Rotation paths and how fast each direction turns (degrees each step):
Each turn is a multiple of 5 degrees from 10 to 175, or 0.
Each row of a path follows its step; steps can be skipped.
path 1
step 0: -5 -229 -12 29 221 -124 71 -243 -86 7 -83 -49 -349 -101 242 -242 -63 81 -237 186 164 6 -45 180 -360 -38 -72 -9 -63 -261 51 411 -21 98 117 -178 -393 1 -85 -79 9 -227 156 145 -125 64 120 -147 -150 -193 -198 181 535 -177 -261 135 -58 64 82 -244 -213 -92 -49 -189 -314 170 -257 -114 69 169 75
step 2: -29 -70 -113 -45 236 100 204 -83 242 -28 -93 46 -94 -39 -182 -25 299 16 50 149 -354 -196 -170 49 -18 -147 361 -119 -206 -34 149 -170 -315 295 -32 -69 -100 -10 18 12 347 -136 16 341 -61 -113 -4 169 142 -23 -91 224 -203 -46 14 115 -268 -146 6 -196 -357 -589 -139 37 -128 62 172 299 -81 37 280
step 4: -26 92 -53 2 25 176 -81 211 -188 339 129 -144 -107 -170 -105 -4 132 -77 254 -1 -3 -51 88 190 -126 -174 -206 -25 -80 -82 -7 -30 -239 172 336 164 -426 244 -212 -7 -178 178 243 362 9 229 28 -129 -69 87 -402 119 -83 -487 1 -11 -131 -429 -81 93 0 241 104 32 -198 61 227 163 241 -22 94
step 8: -293 185 -127 83 168 107 114 102 -17 81 -323 -129 -317 -57 -4 -214 48 -109 -173 55 236 61 50 345 -263 -85 442 -151 -447 -8 153 -75 20 88 -139 -267 291 78 -359 193 -311 11 150 -47 -76 51 43 48 -157 46 -56 331 8 27 45 166 -208 -165 24 6 -215 -211 -150 -104 -122 157 285 -34 112 -23 315
step 10: 234 120 -127 180 125 148 181 -14 -76 -203 481 -90 78 -179 -232 27 236 -390 30 -224 -186 -47 -144 -110 46 -403 235 250 -88 -38 99 217 -126 -224 93 231 28 -142 -109 39 -77 -199 145 246 -87 24 57 -294 -197 -75 -238 260 14 115 72 103 -228 -275 -144 -2 -54 46 262 250 -141 183 182 193 199 169 155
step 13: 144 25 271 -193 132 14 348 259 134 28 147 -30 368 40 261 280 147 198 290 -21 -37 -227 -202 -24 -160 -43 -147 10 79 -109 -153 -3 -186 -51 -120 490 -139 355 -144 201 17 165 -157 298 65 -191 145 76 131 174 -160 -29 -5 83 -314 -113 201 43 190 126 -159 134 26 -33 -208 51 -65 -289 209 105 315
step 15: 147 -136 -152 55 414 296 143 2 186 207 -106 -20 4 -30 163 -19 -37 -185 -51 24 184 265 46 -158 -298 347 -256 -114 -24 -230 50 187 167 253 46 240 172 -70 -57 79 243 141 -108 -102 456 230 26 73 83 106 -13 -190 468 -386 -161 139 56 126 75 -102 -167 -46 76 -206 -134 -275 110 60 -129 120 191
step 16: 154 -85 219 195 230 305 22 -164 -223 36 110 -185 -95 -198 -197 -49 113 -168 37 85 -10 33 -32 189 -11 -70 220 -212 84 102 130 390 39 142 74 -157 29 -197 -226 278 -228 -159 -127 292 120 327 -129 -182 -63 360 -583 12 -11 371 32 -70 -20 91 -97 184 106 160 10 -71 -175 -24 151 -226 172 -128 198
step 17: 307 129 -36 -234 121 182 148 -270 -141 -42 11 22 183 -213 -131 -232 -110 256 120 35 200 -345 84 -87 -492 -86 426 -137 -80 -82 -251 -278 -214 118 -210 -157 212 132 39 62 43 -289 -65 293 -36 -11 49 175 153 123 -12 330 416 -179 -184 117 21 132 69 -269 -32 -17 -79 -12 -72 -83 -47 33 123 137 -72
Directions:
-84 -16 9 -31 -9 40 7 33 -39 46 4 67 72 -81 -53 -12 -39 21 -49 -15 65 -43 -82 -11 52 37 -16 -84 -63 -69 4 -8 -11 -50 123 -1 -18 3 29 -21 -6 -76 37 -51 56 -73 -31 28 24 23 -38 68 -15 -31 -55 8 13 -60 -50 -95 -77 6 48 -11 13 16 9 -20 -34 35 62
170
2 11 32 69 -22 15 -23 29 54 -37 27 70 -24 10 37 -26 -11 53 58 30 78 43 51 -19 35 -29 32 1 -13 -1 71 41 -11 28 3 -10 -17 -34 59 -67 -72 -51 -1 -52 47 19 -55 -6 86 19 15 -17 -77 96 3 14 28 39 42 48 -65 10 103 97 -20 -95 10 -80 65 -4 -54
170
-18 -18 -20 45 29 -98 33 48 0 17 39 77 -23 118 -33 -28 -29 -87 92 -13 -81 0 -48 -9 24 -11 -45 33 -11 16 -63 13 -8 -55 51 -46 15 -10 44 -26 -6 -68 -17 52 -70 5 29 60 65 -112 -5 23 7 -3 -25 -65 -90 -17 59 -48 -56 -16 -37 56 -40 38 27 -19 32 -4 -3
40
-70 -29 -30 -64 -115 42 -10 -34 66 -42 -1 44 -22 36 -12 101 12 48 -123 52 -5 -21 -1 -22 36 42 -52 23 9 34 -42 -10 25 24 33 -106 -19 -46 47 -77 2 29 -3 101 -48 38 -58 1 -31 -19 -9 -9 5 -54 44 -36 -2 -13 -13 -4 -7 -65 51 -44 -4 -4 -78 -37 83 -17 -36
10
-4 78 16 -3 -34 -30 32 -4 -6 60 37 -23 -54 -5 10 -45 10 -39 -84 -122 52 74 -89 -21 50 -3 -20 -61 49 31 -23 46 -56 -27 -45 -71 -11 -8 -71 31 30 -17 -45 68 -25 -32 40 4 52 53 26 -74 -26 3 27 64 -9 24 -102 17 -96 35 -5 23 62 4 9 -3 37 -40 -71
170
41 70 49 -4 -50 -9 71 -26 -78 -19 -55 37 68 4 12 57 21 -7 111 -45 49 -76 -5 -42 47 -63 -20 11 -83 64 -33 -36 41 62 -43 -59 -51 15 -39 -27 -60 -1 -30 -13 -21 -16 -31 -82 0 -1 -63 59 36 -54 -48 24 -80 -25 -26 68 25 31 7 -7 84 -7 28 9 51 52 -23
115
